In the data rows, 50 means zero.
Every row has a hidden score from 0 to 15. What is each row's score? 7 is about the middle.
np.array([54, 65, 51, 42, 43, 47, 58, 53]) -> 1
np.array([62, 54, 57, 59, 44, 47, 44, 51]) -> 10
np.array([48, 47, 59, 44, 48, 49, 54, 58]) -> 9
np.array([53, 56, 53, 57, 53, 54, 49, 52]) -> 9
np.array([63, 66, 60, 66, 49, 60, 65, 62]) -> 9
np.array([36, 26, 41, 42, 54, 63, 59, 55]) -> 11
np.array([44, 50, 54, 46, 50, 49, 55, 53]) -> 5
np.array([52, 53, 57, 55, 45, 49, 49, 51]) -> 7
np.array([12, 25, 25, 38, 59, 50, 44, 60]) -> 5
np.array([44, 39, 52, 57, 63, 68, 56, 48]) -> 14
np.array([51, 39, 44, 39, 48, 42, 45, 47]) -> 8
np.array([50, 48, 47, 53, 38, 48, 69, 50]) -> 0
np.array([47, 54, 43, 39, 23, 23, 4, 24]) -> 0
np.array([35, 23, 27, 33, 56, 58, 62, 59]) -> 9
np.array([56, 59, 59, 47, 32, 28, 43, 52]) -> 1
np.array([19, 40, 44, 33, 66, 51, 66, 60]) -> 1
np.array([54, 64, 64, 46, 57, 63, 37, 42]) -> 13
np.array([54, 52, 62, 48, 52, 53, 55, 55]) -> 11
np.array([46, 38, 40, 11, 54, 66, 49, 58]) -> 15
np.array([47, 47, 54, 50, 42, 41, 43, 46]) -> 5
np.array([52, 42, 46, 51, 49, 47, 46, 51]) -> 10
np.array([54, 71, 57, 52, 43, 37, 45, 54]) -> 1
np.array([54, 46, 47, 55, 39, 39, 47, 46]) -> 4
np.array([57, 62, 50, 60, 43, 37, 37, 53]) -> 5
np.array([38, 47, 35, 43, 53, 54, 64, 57]) -> 2
np.array([52, 73, 52, 65, 45, 30, 45, 44]) -> 0
np.array([42, 29, 36, 48, 51, 61, 52, 56]) -> 12
np.array([23, 8, 24, 36, 49, 54, 55, 52]) -> 7
np.array([46, 53, 48, 53, 46, 44, 49, 48]) -> 2
np.array([51, 51, 58, 51, 51, 52, 47, 49]) -> 10
np.array([57, 56, 53, 58, 45, 53, 52, 50]) -> 7
np.array([54, 54, 57, 54, 46, 43, 43, 51]) -> 8
np.array([55, 59, 55, 59, 38, 31, 49, 36]) -> 0
np.array([53, 80, 60, 67, 53, 31, 47, 43]) -> 0
np.array([68, 57, 59, 56, 66, 55, 55, 53]) -> 15
np.array([50, 54, 57, 55, 52, 51, 56, 62]) -> 9
np.array([54, 44, 44, 52, 49, 45, 37, 47]) -> 10
np.array([54, 51, 57, 55, 58, 54, 52, 55]) -> 12
np.array([45, 40, 50, 59, 52, 57, 55, 46]) -> 8
np.array([53, 59, 56, 63, 50, 40, 45, 52]) -> 5
np.array([52, 47, 50, 49, 50, 50, 45, 57]) -> 12
np.array([57, 57, 53, 59, 64, 57, 57, 62]) -> 13
np.array([59, 49, 59, 50, 63, 49, 63, 62]) -> 13
np.array([40, 42, 46, 50, 60, 60, 63, 55]) -> 8
np.array([42, 38, 38, 54, 66, 61, 66, 52]) -> 8
np.array([57, 58, 58, 52, 36, 32, 40, 48]) -> 3
np.array([61, 54, 66, 49, 44, 67, 33, 46]) -> 15
np.array([59, 59, 55, 51, 49, 52, 44, 50]) -> 10
np.array([49, 47, 52, 55, 47, 49, 50, 49]) -> 7
np.array([63, 43, 66, 67, 41, 54, 36, 34]) -> 15
np.array([47, 42, 45, 56, 52, 52, 51, 47]) -> 8
np.array([78, 78, 60, 56, 33, 45, 50, 49]) -> 4
np.array([68, 75, 48, 56, 48, 49, 56, 51]) -> 3
np.array([39, 41, 23, 44, 48, 46, 53, 49]) -> 0
np.array([42, 42, 45, 49, 52, 52, 56, 53]) -> 6
np.array([51, 50, 55, 54, 47, 47, 47, 50]) -> 8
np.array([58, 56, 67, 68, 53, 53, 57, 60]) -> 12
np.array([69, 61, 58, 22, 43, 53, 48, 44]) -> 11
np.array([53, 44, 43, 40, 54, 51, 40, 42]) -> 11
np.array([49, 46, 46, 47, 46, 40, 40, 42]) -> 5
np.array([40, 35, 56, 27, 41, 51, 40, 47]) -> 11
np.array([53, 57, 54, 57, 44, 48, 51, 50]) -> 5
np.array([47, 71, 50, 62, 50, 39, 44, 59]) -> 1
np.array([52, 44, 45, 54, 66, 74, 65, 59]) -> 15
np.array([50, 27, 0, 0, 47, 40, 23, 24]) -> 6
np.array([48, 64, 45, 50, 41, 54, 41, 45]) -> 2
np.array([50, 46, 24, 38, 36, 38, 23, 32]) -> 2
np.array([43, 24, 38, 44, 50, 56, 55, 54]) -> 12
np.array([50, 49, 54, 53, 50, 49, 50, 51]) -> 8
np.array([40, 54, 53, 64, 79, 56, 46, 43]) -> 10
np.array([46, 50, 50, 50, 32, 39, 35, 38]) -> 1
np.array([62, 59, 60, 59, 53, 46, 39, 63]) -> 15
np.array([58, 52, 61, 58, 48, 49, 49, 51]) -> 10
np.array([54, 52, 56, 55, 55, 53, 50, 48]) -> 10
np.array([40, 52, 44, 50, 48, 46, 51, 52]) -> 1
np.array([45, 43, 37, 49, 48, 50, 46, 50]) -> 6
np.array([29, 40, 21, 35, 49, 47, 39, 49]) -> 1
np.array([51, 53, 56, 57, 50, 43, 44, 37]) -> 5
np.array([59, 41, 60, 49, 36, 53, 55, 48]) -> 10
np.array([54, 54, 59, 54, 46, 47, 47, 50]) -> 8
np.array([40, 41, 34, 38, 44, 47, 39, 41]) -> 4
np.array([36, 48, 41, 55, 59, 49, 61, 50]) -> 1
np.array([51, 45, 46, 45, 63, 58, 66, 70]) -> 13
np.array([48, 50, 49, 50, 59, 51, 65, 62]) -> 7
np.array([40, 28, 41, 50, 46, 46, 49, 51]) -> 8
np.array([48, 43, 52, 50, 41, 33, 42, 49]) -> 5
np.array([54, 53, 55, 54, 59, 41, 38, 21]) -> 5
np.array([22, 35, 39, 58, 65, 57, 60, 43]) -> 2
np.array([60, 58, 59, 57, 51, 52, 55, 59]) -> 10
np.array([47, 52, 64, 44, 48, 33, 60, 56]) -> 2
np.array([47, 44, 50, 51, 57, 63, 60, 58]) -> 12
np.array([30, 47, 49, 57, 61, 52, 56, 49]) -> 2
np.array([56, 51, 54, 48, 50, 49, 54, 45]) -> 7
np.array([53, 49, 51, 52, 56, 39, 39, 33]) -> 6
np.array([45, 49, 40, 39, 43, 48, 34, 35]) -> 4
np.array([42, 34, 40, 43, 63, 74, 75, 72]) -> 15
np.array([49, 48, 45, 56, 55, 49, 60, 45]) -> 4
np.array([40, 46, 47, 44, 53, 49, 52, 56]) -> 6
np.array([62, 61, 57, 55, 50, 41, 44, 55]) -> 9
np.array([44, 41, 48, 47, 51, 55, 52, 55]) -> 10
np.array([39, 45, 44, 48, 52, 50, 54, 53]) -> 4
np.array([34, 20, 31, 35, 51, 47, 48, 57]) -> 10
np.array([50, 49, 55, 51, 57, 52, 62, 65]) -> 10
np.array([49, 46, 55, 53, 63, 63, 58, 56]) -> 14
np.array([61, 46, 60, 45, 60, 64, 71, 59]) -> 15
np.array([44, 47, 52, 56, 55, 51, 53, 49]) -> 7
np.array([53, 46, 59, 57, 44, 61, 40, 41]) -> 13
np.array([58, 61, 62, 57, 45, 50, 55, 51]) -> 6
np.array([48, 66, 61, 59, 45, 50, 54, 58]) -> 3
np.array([57, 64, 50, 48, 50, 51, 47, 49]) -> 6
np.array([51, 52, 50, 54, 52, 58, 70, 49]) -> 4
np.array([57, 59, 51, 48, 48, 50, 49, 51]) -> 7
np.array([54, 67, 62, 43, 46, 48, 50, 50]) -> 5
np.array([46, 52, 51, 52, 48, 50, 49, 50]) -> 5
np.array([44, 25, 38, 38, 50, 50, 51, 52]) -> 11
np.array([31, 52, 27, 34, 49, 49, 47, 54]) -> 0
np.array([49, 34, 35, 45, 57, 58, 63, 57]) -> 11
np.array([31, 47, 46, 36, 52, 35, 52, 63]) -> 1
np.array([51, 54, 57, 57, 46, 41, 44, 47]) -> 5
np.array([55, 77, 64, 72, 41, 45, 51, 41]) -> 0
np.array([65, 51, 25, 0, 53, 34, 33, 57]) -> 12
np.array([33, 62, 52, 31, 57, 51, 87, 63]) -> 0
np.array([65, 68, 52, 56, 42, 42, 54, 50]) -> 2
np.array([59, 57, 50, 56, 45, 35, 39, 50]) -> 6
np.array([44, 28, 42, 34, 48, 48, 48, 49]) -> 10
np.array([49, 42, 35, 50, 48, 48, 46, 53]) -> 8
np.array([61, 63, 56, 47, 40, 37, 49, 54]) -> 4
np.array([76, 75, 50, 56, 40, 46, 64, 53]) -> 2
np.array([60, 57, 58, 58, 44, 48, 16, 50]) -> 15
np.array([51, 51, 55, 49, 44, 49, 36, 36]) -> 7
np.array([55, 54, 52, 55, 44, 47, 48, 54]) -> 7
np.array([55, 50, 60, 58, 60, 49, 69, 61]) -> 9
np.array([37, 43, 20, 45, 53, 53, 58, 58]) -> 1
np.array([61, 47, 53, 51, 53, 51, 50, 51]) -> 13
np.array([49, 53, 59, 46, 54, 44, 52, 60]) -> 8
np.array([53, 57, 52, 60, 46, 27, 31, 31]) -> 1
np.array([50, 53, 61, 45, 54, 52, 39, 53]) -> 13
np.array([28, 46, 50, 55, 88, 58, 59, 46]) -> 8
np.array([52, 56, 55, 57, 52, 49, 49, 55]) -> 8
np.array([63, 66, 63, 57, 45, 45, 49, 53]) -> 7
np.array([50, 41, 37, 52, 40, 50, 37, 49]) -> 9
np.array([53, 48, 48, 45, 25, 25, 37, 32]) -> 0
np.array([46, 45, 52, 46, 45, 48, 51, 50]) -> 6
np.array([51, 57, 55, 50, 43, 50, 64, 52]) -> 2
np.array([63, 52, 60, 39, 46, 49, 48, 54]) -> 13
np.array([53, 59, 67, 68, 50, 51, 53, 56]) -> 8
np.array([41, 57, 43, 49, 58, 63, 73, 63]) -> 3
np.array([40, 50, 50, 48, 69, 52, 64, 61]) -> 7
np.array([47, 40, 49, 48, 46, 48, 52, 47]) -> 7
np.array([35, 46, 44, 46, 55, 52, 53, 55]) -> 5
np.array([36, 19, 20, 36, 51, 58, 61, 56]) -> 8
np.array([39, 39, 58, 35, 50, 58, 64, 55]) -> 8
np.array([35, 28, 37, 34, 59, 60, 65, 64]) -> 11
np.array([41, 49, 50, 36, 55, 41, 63, 70]) -> 5
np.array([64, 55, 61, 60, 51, 47, 49, 53]) -> 12
np.array([52, 54, 57, 57, 49, 42, 46, 41]) -> 5
np.array([52, 50, 55, 52, 50, 46, 40, 40]) -> 8
np.array([46, 46, 52, 51, 68, 66, 58, 66]) -> 15
np.array([53, 56, 53, 57, 41, 37, 36, 47]) -> 5
np.array([52, 55, 56, 56, 46, 40, 45, 45]) -> 4
np.array([55, 72, 45, 53, 40, 35, 48, 48]) -> 0
np.array([50, 40, 44, 40, 46, 48, 44, 43]) -> 8
np.array([52, 45, 52, 52, 46, 38, 45, 48]) -> 7
np.array([58, 64, 61, 64, 46, 43, 46, 44]) -> 4
np.array([46, 43, 58, 42, 39, 42, 49, 47]) -> 5
np.array([51, 45, 52, 51, 49, 49, 48, 48]) -> 9
np.array([42, 68, 64, 40, 44, 52, 64, 48]) -> 0
np.array([49, 50, 49, 49, 36, 53, 42, 40]) -> 5
np.array([58, 57, 63, 55, 41, 40, 37, 49]) -> 9
np.array([39, 44, 39, 35, 43, 46, 39, 44]) -> 4
np.array([53, 48, 45, 51, 37, 46, 66, 46]) -> 0
np.array([46, 43, 52, 50, 46, 47, 51, 49]) -> 6
np.array([60, 65, 51, 57, 52, 49, 58, 53]) -> 5
np.array([20, 27, 21, 34, 52, 51, 53, 53]) -> 1
np.array([53, 57, 55, 57, 35, 39, 34, 45]) -> 4
np.array([51, 52, 59, 57, 49, 44, 46, 45]) -> 6
np.array([48, 56, 59, 41, 60, 54, 52, 54]) -> 10
np.array([56, 48, 57, 48, 61, 63, 68, 63]) -> 14
np.array([38, 16, 17, 43, 50, 55, 57, 51]) -> 8
np.array([52, 36, 28, 57, 37, 43, 52, 39]) -> 1
np.array([64, 66, 59, 61, 46, 42, 48, 48]) -> 5
np.array([33, 35, 44, 27, 48, 36, 42, 55]) -> 5
np.array([73, 61, 46, 46, 55, 52, 45, 46]) -> 13
np.array([53, 51, 58, 53, 41, 39, 33, 36]) -> 6
np.array([67, 72, 57, 56, 44, 56, 50, 47]) -> 7
np.array([45, 50, 50, 51, 28, 51, 46, 42]) -> 1
np.array([40, 44, 50, 51, 61, 55, 55, 57]) -> 9
np.array([52, 54, 55, 54, 38, 35, 45, 47]) -> 2
np.array([52, 50, 56, 50, 70, 69, 62, 65]) -> 15
np.array([33, 53, 45, 43, 53, 57, 49, 52]) -> 4
np.array([63, 64, 59, 60, 44, 43, 48, 48]) -> 5
np.array([52, 51, 55, 54, 68, 72, 66, 58]) -> 15
np.array([51, 48, 58, 48, 59, 59, 61, 58]) -> 12
np.array([40, 40, 21, 39, 51, 50, 54, 54]) -> 3
np.array([48, 48, 48, 51, 51, 46, 42, 53]) -> 9
np.array([46, 45, 54, 50, 56, 55, 54, 58]) -> 11
np.array([57, 51, 59, 60, 47, 51, 50, 51]) -> 10
np.array([59, 50, 61, 42, 47, 49, 49, 54]) -> 12
np.array([44, 47, 49, 56, 64, 73, 51, 56]) -> 15
np.array([51, 56, 51, 56, 71, 60, 77, 57]) -> 7
np.array([47, 51, 57, 52, 49, 48, 48, 45]) -> 6
np.array([38, 48, 48, 58, 67, 49, 63, 45]) -> 2
np.array([49, 46, 54, 55, 48, 47, 48, 52]) -> 8
np.array([73, 70, 61, 53, 31, 34, 43, 51]) -> 4
np.array([58, 62, 54, 63, 41, 43, 63, 48]) -> 0
np.array([50, 54, 48, 52, 51, 48, 49, 62]) -> 8
np.array([54, 55, 58, 62, 44, 43, 45, 39]) -> 4
np.array([53, 52, 53, 55, 53, 32, 40, 30]) -> 2
np.array([59, 57, 58, 49, 50, 45, 47, 59]) -> 11
np.array([36, 43, 38, 37, 53, 45, 49, 55]) -> 4
np.array([54, 59, 58, 54, 42, 38, 45, 49]) -> 4
np.array([56, 50, 53, 49, 63, 48, 52, 30]) -> 7
np.array([63, 48, 66, 61, 34, 54, 38, 35]) -> 12
np.array([57, 64, 63, 54, 54, 62, 43, 50]) -> 13
np.array([56, 50, 62, 53, 40, 53, 45, 47]) -> 10
np.array([70, 70, 45, 49, 55, 44, 41, 55]) -> 10
np.array([55, 54, 48, 58, 44, 42, 56, 40]) -> 0
np.array([56, 56, 55, 59, 46, 35, 38, 53]) -> 7
